(in the rows, 128 means zero)
A single turn carries every row of the set below to another of its rows. Some are shown first; where does it send the rows asked next?
Kiren: [139 138 130 103  86 163 125 138 130 135 108 120 158 129 150 168 117 131
 119 116 130  92]
Feg: [137 144 132  94  79 160 114 153 150 128 103 112 157 133 134 155 124 128
 123 125 134 109]
Pudup: [117 116 118 143 168  99 163 159 154 135 108 151 111 118 108 117 135 158
 130 119 121 123]
mudag: [134 136 148  90  98 152 125 154 106 142 114 116 148 129 135 171  94 149
 117 103 115 125]
Movud: [128 111 137 137 161 103 122 122  88 142 131 127 133 131  76 134 117 124
 129  88 182 135]
los: [136 131 135 102  88 149 122 168 115 149 115 107 145 134 135 152  90 138
 110  99 114 123]
Donub: [116 117 123 139 175 102 167 149 146 137 110 160 112 116 111 130 137 163
 132 118 122 118]
lafin: [136 131 141  99  95 150 125 160 105 149 116 112 146 131 140 162  89 142
 111  99 113 119]
bar: [115 144 125 121 113 121 137 134 185 127  99 139 155 121 130 146 160 109
 160 126 145 111]
mok: [129 118 134 132 160 109 110 129 111 140 108 107 138 154  94 116 110  94
 124 107 189 140]
bofeb: [120 166 153 150 137 137 145 131 151 122  94 142 100 103 122 111 126 141
  90 104 133 156]
Kep: [130 116 141 129 172 115 122 106  90 142 111 118 140 148 107 136 107 104
 124 105 186 129]
kegi: [127 121 143 120 165 111 111 122 110 136 108 112 141 153  90 125 114 100
 131 112 190 144]
mir: [129 108 130 146 155 101 122 129  92 145 130 124 132 131  80 124 114 117
 125  84 181 132]
tufo: [131 112 133 139 166 114 121 114  91 147 110 114 141 150 112 129 103  98
 118 100 185 123]
serag: [127 109 130 142 152 102 118 135  97 143 130 123 132 132  75 121 117 116
 127  87 182 138]
zote: [122 163 148 158 134 136 147 133 150 124  95 141 100 106 129 109 123 138
  86 100 131 150]
vozi: [115 118 126 135 174 102 166 152 151 133 109 157 112 115 105 127 140 163
 134 122 122 123]
dufor: [126 113 140 136 159 102 119 126  93 139 129 127 134 131  70 129 120 122
 133  90 182 140]
niti: [137 143 140  90  91 164 122 135 133 130 105 122 159 127 144 174 120 134
 126 123 132 100]
kuv: [117 140 129 127 125 126 152 112 159 132 103 152 156 116 151 166 153 115
 156 119 141  92]
geti: [118 134 107 144 109 122 147 134 170 140 103 139 152 121 151 141 149 101
 146 110 140  89]
Gosob: [130 113 127 140 160 111 117 126 103 145 109 106 138 154 105 118 106  91
 119 101 185 130]
gulez: [133 139 149  85  92 147 115 168 124 140 112 109 147 133 120 157  98 144
 120 107 117 136]
Kiruz: [117 140 112 137 105 120 139 143 183 133 102 133 151 124 137 135 154 101
 152 118 142 103]
rab: [135 134 140  95  86 148 115 175 124 144 113 104 146 134 126 148  95 140
 114 104 116 132]
Gara: [126 113 136 137 155 102 118 131  98 140 130 124 132 132  71 123 120 118
 131  90 182 141]
Kile: [121 161 146 161 137 137 153 126 142 128  95 143 100 105 136 114 121 140
  85  97 130 142]
gar: [140 135 124 108  81 161 123 148 136 137 106 114 157 132 148 157 115 125
 115 114 130  94]
kel: [120 165 159 149 144 139 151 117 140 121  96 147 101 101 130 124 124 147
  90 102 134 149]
Tutir: [127 119 147 120 171 114 116 111  99 137 110 117 140 149  96 136 112 103
 129 111 190 139]
gogas: [120 162 153 158 141 139 155 121 138 125  97 148 101 100 135 121 120 143
  86  99 129 143]
mopu: [134 138 153  82  96 150 119 158 115 138 115 115 147 131 125 167  99 150
 121 110 117 133]
ton: [117 114 116 147 169 100 166 158 149 139 108 153 112 117 113 120 134 156
 128 115 120 119]
Davur: [115 145 133 118 123 124 145 118 172 126 101 148 155 118 138 160 160 115
 162 126 144 106]
Kul: [116 116 120 145 172 100 169 152 145 138 110 156 112 115 115 125 134 160
 129 118 120 116]
rud: [116 117 122 138 169  99 162 158 155 133 108 154 111 116 104 120 138 159
 132 121 124 126]
Ruba: [139 139 124 103  76 160 116 156 147 132 105 109 157 133 140 150 120 124
 118 119 131 103]
veru: [119 167 160 148 140 137 148 124 149 120  95 146 101 103 123 119 126 145
  93 104 136 156]
resu: [117 134 114 142 118 123 153 120 157 140 104 145 155 117 157 155 147 108
 147 111 139  83]
Kebap: [128 108 133 143 159 103 124 124  87 144 131 127 133 130  79 131 114 122
 125  85 181 131]
gigo: [136 146 141  88  87 162 117 143 143 127 103 117 158 129 134 166 125 134
 126 126 134 109]

Kiren -> gar
Davur -> kuv
Now find these:
Gara -> dufor
rab -> gulez
Donub -> Kul
mok -> kegi
Kile -> zote

